In the rows, 128 means zero.
Each path is a new rotation, seen through one point. The rows after it are directions, each followed by how far the rotation turns it, in deg/step (0 if it stays put).
Each turn is a multiple of 5 degrees from 10 to 175, or 0.
Each row of a path follows its step; steps can be skipped.

step 0: [139 119 137 120 120 124 124 121 126 129 125 132 124 128 133 123 128 132
 116 125 117 133 134 129 123 132 120 131 128 134 126 133 142 125 134 122
 137 124]
step 1: [128 128 130 125 140 134 138 131 129 123 140 123 119 132 133 116 118 127
 127 117 131 138 132 129 135 127 129 128 132 128 132 132 118 125 133 125
 116 128]
step 2: [121 131 125 134 109 123 134 125 132 131 131 135 124 133 132 126 129 120
 134 127 120 125 122 127 127 130 114 133 123 121 120 135 127 125 138 121
 134 127]
step 3: [129 126 123 119 136 127 125 129 128 118 126 121 135 127 133 108 133 129
 127 130 112 129 136 130 124 121 126 142 135 128 129 129 130 126 127 131
 124 127]
step 4: [142 127 129 143 120 131 130 127 132 125 122 128 117 117 131 123 124 121
 138 123 126 134 127 121 137 129 132 129 127 129 121 133 115 131 129 128
 130 132]
step 5: [128 129 128 123 122 123 125 128 127 125 133 120 125 142 136 131 138 132
 133 121 121 123 128 125 122 121 117 127 132 123 127 129 123 115 115 130
 132 139]
step 6: [131 133 129 126 123 127 132 128 125 128 120 133 135 121 121 122 134 138
 127 112 117 136 133 120 125 137 133 134 130 124 135 132 121 140 131 134
 128 127]
step 7: [131 118 134 132 124 132 120 131 118 121 139 126 127 135 130 129 119 121
 130 122 123 123 134 130 128 138 134 125 124 133 115 136 122 120 123 135
 132 131]
step 8: [133 141 122 119 130 125 132 131 123 124 128 127 134 131 137 126 140 137
 138 121 132 123 129 127 135 130 125 122 117 125 135 142 125 126 134 123
 129 124]
step 9: [121 123 129 132 118 129 110 137 127 130 127 139 132 131 136 113 122 129
 123 128 121 127 127 119 126 133 133 122 131 121 131 125 125 130 130 133
 131 123]
Directions:
[132 126 129 125 131 127 131 130 128 126 127 126 125 127 130 128 127 127
 131 128 132 129 128 129 129 130 129 124 127 131 123 128 126 125 130 127
 128 131] | 110
[130 127 125 127 127 132 132 130 124 131 127 129 128 125 131 129 128 127
 132 127 127 130 124 127 130 131 129 130 127 126 131 125 128 130 130 130
 126 128] | 155
[128 126 127 129 129 126 131 128 132 126 129 125 129 126 131 130 124 128
 128 129 127 124 131 125 126 128 127 125 128 127 130 128 132 133 128 129
 129 131] | 0

step 0: [124 127 136 120 132 125 131 132 126 131 138 127 132 125 131 134 131 128
 137 122 118 108 144 132 127 131 128 132 128 127 122 131 135 112 126 133
 130 141]
step 1: [131 120 137 142 128 128 131 132 125 124 124 139 124 136 121 123 132 135
 139 123 131 124 135 127 126 127 134 121 121 116 119 119 129 121 129 136
 116 142]
step 2: [128 126 140 130 129 116 135 123 120 127 119 126 128 143 131 125 134 131
 123 134 141 134 117 121 119 125 125 116 133 126 123 135 125 115 123 132
 123 130]
step 3: [130 132 135 118 147 111 130 114 127 127 122 126 134 134 134 130 134 117
 128 128 126 131 124 126 142 126 126 121 121 126 128 123 122 127 132 131
 138 126]
step 4: [135 134 119 128 130 117 129 124 118 116 134 124 116 123 138 132 130 123
 146 120 127 127 133 133 138 131 138 118 126 128 129 135 123 131 135 129
 127 124]
step 5: [133 129 122 125 120 119 117 138 118 123 125 141 117 128 135 114 129 131
 135 134 130 139 127 118 127 128 141 136 133 122 129 125 126 129 129 122
 129 121]
step 6: [129 136 120 118 114 126 126 122 132 129 129 131 138 130 125 122 127 135
 126 135 128 133 118 117 134 128 135 129 131 133 120 133 128 121 130 111
 141 137]
step 7: [122 130 112 115 135 143 127 121 133 123 125 132 140 128 125 124 117 130
 138 133 121 126 125 132 127 127 126 116 125 127 134 125 124 131 140 122
 128 134]
step 8: [128 123 117 126 140 137 123 141 123 126 129 121 130 124 131 117 125 129
 137 127 121 118 119 134 121 138 122 133 138 131 128 141 133 121 135 130
 119 127]
step 9: [133 127 130 147 131 132 122 130 122 134 135 124 139 128 124 107 135 126
 129 133 123 128 122 128 127 131 128 143 126 132 121 117 136 126 131 135
 129 133]
Directions:
[128 130 129 125 131 128 127 130 127 126 130 125 127 124 130 128 127 126
 131 130 127 129 129 131 132 127 121 127 128 127 125 128 129 129 127 129
 126 127] | 85

step 0: [137 129 125 128 141 123 124 135 113 120 128 132 131 132 122 134 143 132
 117 132 126 123 117 124 126 126 121 127 126 119 138 132 140 131 126 129
 125 127]
step 1: [137 135 121 142 132 125 126 129 124 134 129 143 131 133 112 132 124 126
 129 133 120 134 128 140 134 122 119 129 121 129 141 123 130 126 132 127
 122 132]
step 2: [119 126 120 135 129 125 135 143 131 132 132 131 138 139 123 132 126 136
 128 130 127 129 127 137 116 127 127 128 132 116 140 124 135 116 122 137
 133 125]
step 3: [121 126 123 131 117 130 116 123 130 138 126 134 143 131 115 124 128 131
 126 141 132 127 130 127 117 131 127 116 127 128 132 116 118 127 131 133
 132 134]
step 4: [116 117 127 124 124 119 135 123 128 129 129 129 124 133 119 126 135 137
 111 131 134 130 131 126 122 123 126 124 138 117 128 115 132 133 120 120
 129 134]
step 5: [125 131 134 126 132 119 116 123 123 135 124 134 123 127 123 139 126 145
 124 132 132 126 125 120 128 124 120 132 132 123 135 124 112 134 128 126
 117 138]
step 6: [133 122 131 130 137 130 138 124 126 136 120 131 129 125 134 138 132 129
 123 131 127 134 119 130 118 126 126 139 130 119 138 120 139 134 127 132
 114 139]
step 7: [133 127 129 128 136 138 122 131 123 129 123 125 135 130 121 132 126 133
 133 140 126 122 120 122 133 123 123 116 124 129 150 129 137 127 120 133
 118 130]
step 8: [131 126 121 131 131 127 133 128 126 141 126 137 128 148 121 119 127 127
 135 132 132 132 137 134 131 136 123 123 129 126 139 121 145 133 129 127
 123 128]
step 9: [117 134 124 129 131 123 122 142 135 133 123 126 120 135 122 124 132 139
 130 141 126 128 134 136 114 135 125 117 125 125 138 130 125 126 119 124
 127 126]
Directions:
[126 129 128 125 129 128 126 125 129 130 124 125 130 127 126 127 130 128
 130 127 128 126 132 129 128 132 125 125 131 126 126 127 130 129 128 125
 132 126] | 70
[126 123 127 125 128 128 127 128 130 127 132 132 130 128 127 128 128 126
 130 132 127 131 132 128 126 128 129 128 129 125 126 131 125 127 127 126
 125 124] | 55
[130 127 127 128 129 125 128 128 125 127 131 130 124 131 124 126 127 129
 127 126 128 127 131 127 135 126 126 128 130 130 128 127 128 130 126 125
 128 127] | 100

step 0: [124 131 130 135 130 131 136 139 140 139 122 132 125 127 131 138 134 126
 131 125 128 127 119 127 132 142 122 121 133 137 127 123 129 120 134 140
 131 124]
step 1: [122 129 122 134 119 129 132 130 130 129 129 124 115 138 121 129 132 130
 128 132 124 120 131 118 134 135 120 142 136 139 131 121 126 122 122 137
 122 125]
step 2: [132 117 118 132 119 133 128 127 121 135 126 126 125 120 123 131 128 126
 131 130 112 114 122 115 131 129 139 130 131 137 126 127 136 132 129 128
 125 128]
step 3: [118 129 124 135 124 129 132 134 133 133 135 110 137 129 133 131 134 123
 122 118 117 123 124 127 134 128 135 125 129 123 133 123 137 132 127 120
 121 125]
step 4: [118 120 121 131 119 138 135 126 127 123 121 121 127 132 133 139 124 122
 139 116 125 126 131 137 137 130 125 124 119 124 131 129 127 121 125 132
 124 119]
step 5: [125 111 127 130 126 129 128 127 129 125 123 128 121 127 125 126 124 121
 122 120 116 132 133 129 127 125 126 133 130 125 123 130 125 114 110 125
 115 132]
step 6: [124 122 133 122 135 124 136 123 137 139 120 131 124 116 130 125 114 128
 124 121 119 123 129 124 123 123 138 126 120 122 130 121 133 128 120 132
 127 123]
step 7: [114 132 138 126 129 116 142 124 141 130 124 124 126 127 133 129 122 116
 132 129 132 132 125 128 123 130 131 123 137 133 131 127 130 122 132 121
 119 121]
step 8: [123 129 127 124 135 132 126 125 136 124 114 129 115 136 135 128 124 124
 133 134 124 133 125 129 135 128 126 125 137 141 127 136 131 132 123 141
 121 118]
step 9: [130 123 125 135 126 130 134 135 127 140 128 135 120 131 129 117 120 119
 120 131 121 136 120 124 136 131 131 127 139 138 119 120 132 129 125 135
 127 134]
Directions:
[128 130 131 124 129 127 130 129 129 128 125 130 127 126 129 128 127 132
 129 128 124 129 130 129 126 130 126 126 133 127 127 127 123 127 127 126
 129 127] | 45
[127 130 128 127 130 128 131 128 125 127 128 127 128 124 131 129 128 130
 127 131 128 127 129 126 128 126 131 128 129 128 133 130 133 128 131 123
 125 126] | 85
[127 125 125 132 128 129 129 125 130 122 127 131 129 126 127 125 132 130
 127 128 127 128 129 128 124 127 128 126 129 130 126 128 128 131 128 129
 126 127] | 115

step 0: [122 123 128 127 133 126 126 138 128 129 135 129 114 128 142 131 126 136
 137 132 118 129 132 129 135 130 130 129 113 126 119 120 135 122 136 132
 128 119]
step 1: [136 127 127 129 128 138 123 138 121 128 126 127 124 133 120 123 136 127
 133 124 123 127 130 117 124 133 135 112 132 135 123 117 144 128 123 129
 135 124]
step 2: [128 119 136 120 144 124 125 132 129 131 135 126 122 120 129 124 131 129
 136 137 124 128 121 124 133 130 135 134 120 142 128 126 139 129 139 137
 124 130]
step 3: [123 128 128 130 129 132 130 142 133 126 124 130 120 132 130 136 128 131
 137 124 121 133 134 127 118 132 127 122 116 126 117 120 149 122 127 125
 128 125]
step 4: [131 127 129 126 134 125 121 139 116 135 132 130 125 118 127 115 144 121
 132 130 127 126 127 123 131 129 138 118 130 136 123 128 139 132 131 128
 135 131]
step 5: [125 129 134 119 138 134 125 129 131 123 127 127 120 123 128 133 123 138
 133 130 129 131 118 121 122 126 129 127 109 137 128 132 144 121 135 132
 130 122]
step 6: [121 129 130 134 135 126 125 138 121 130 127 138 124 127 128 121 132 126
 128 129 119 127 135 128 126 131 136 124 122 126 116 121 148 124 115 122
 122 137]
step 7: [125 126 135 117 134 127 127 139 128 126 129 131 117 117 123 124 136 126
 140 119 134 128 121 120 127 120 136 119 129 134 130 137 137 127 135 131
 136 132]
step 8: [120 130 126 132 143 128 121 129 133 133 121 132 127 121 136 126 122 136
 123 129 125 135 127 123 130 130 134 121 107 129 122 126 142 121 124 130
 132 125]
step 9: [122 133 137 124 130 130 124 132 117 126 122 129 124 120 118 127 131 119
 138 121 130 120 132 123 125 130 135 126 131 127 121 124 145 120 120 128
 132 142]
Directions:
[125 127 130 128 131 126 127 125 126 128 130 126 127 125 124 127 129 125
 130 127 126 126 125 132 130 126 125 128 132 128 129 126 128 126 132 126
 129 128] | 145
[126 130 122 128 127 126 127 127 131 128 127 128 128 128 127 131 127 129
 127 127 126 126 127 128 127 125 129 128 125 130 123 124 126 123 129 127
 124 126] | 135
[132 126 125 129 127 127 126 128 129 127 127 131 130 129 126 124 125 125
 127 128 127 131 125 129 128 126 129 127 130 132 129 131 129 125 130 130
 131 125] | 120

step 0: [122 137 131 119 124 114 118 129 127 141 131 134 128 135 132 129 146 113
 134 124 128 127 128 139 126 131 125 123 128 135 128 126 130 130 120 120
 130 128]
step 1: [129 125 132 116 123 125 124 127 116 132 126 122 125 129 129 116 128 129
 119 128 112 134 132 129 120 125 132 122 145 128 119 128 131 124 127 126
 115 120]
step 2: [125 129 136 131 130 122 128 113 124 126 127 123 128 125 133 117 137 129
 135 124 126 132 130 128 138 118 140 130 140 135 131 120 127 142 128 140
 134 131]
step 3: [120 131 128 126 122 129 123 136 118 130 119 122 130 141 136 130 137 117
 132 126 119 123 114 131 129 126 136 135 133 123 129 131 134 120 129 133
 142 132]
step 4: [135 137 119 117 128 124 120 123 133 125 124 128 120 137 139 116 119 124
 124 129 124 123 139 125 136 126 141 123 132 122 128 133 143 126 132 126
 126 129]
step 5: [125 129 134 112 131 121 119 117 136 123 127 127 140 132 134 131 123 128
 135 132 127 138 121 122 125 123 131 128 128 143 126 124 136 131 117 132
 133 137]
step 6: [127 136 134 120 132 129 109 128 128 133 137 116 121 125 132 128 136 112
 133 118 123 126 126 131 127 132 130 129 130 129 114 132 122 124 120 121
 132 123]
step 7: [128 132 127 122 118 125 126 125 128 127 132 115 128 128 120 108 128 126
 120 138 121 130 121 115 135 124 130 123 143 132 128 136 128 131 127 122
 123 126]
step 8: [123 125 139 125 128 133 130 127 126 134 128 126 131 133 141 125 125 116
 139 128 130 131 124 126 147 130 128 126 136 141 126 128 129 138 134 143
 129 129]
step 9: [126 128 125 123 133 136 123 137 120 129 131 122 126 131 137 129 127 127
 120 120 114 131 123 120 132 133 141 122 128 129 124 137 128 117 133 130
 146 135]
Directions:
[131 127 128 127 125 131 126 127 127 128 131 124 130 125 128 127 131 130
 128 127 132 126 129 130 123 127 129 128 130 132 128 127 126 127 124 128
 125 126] | 70
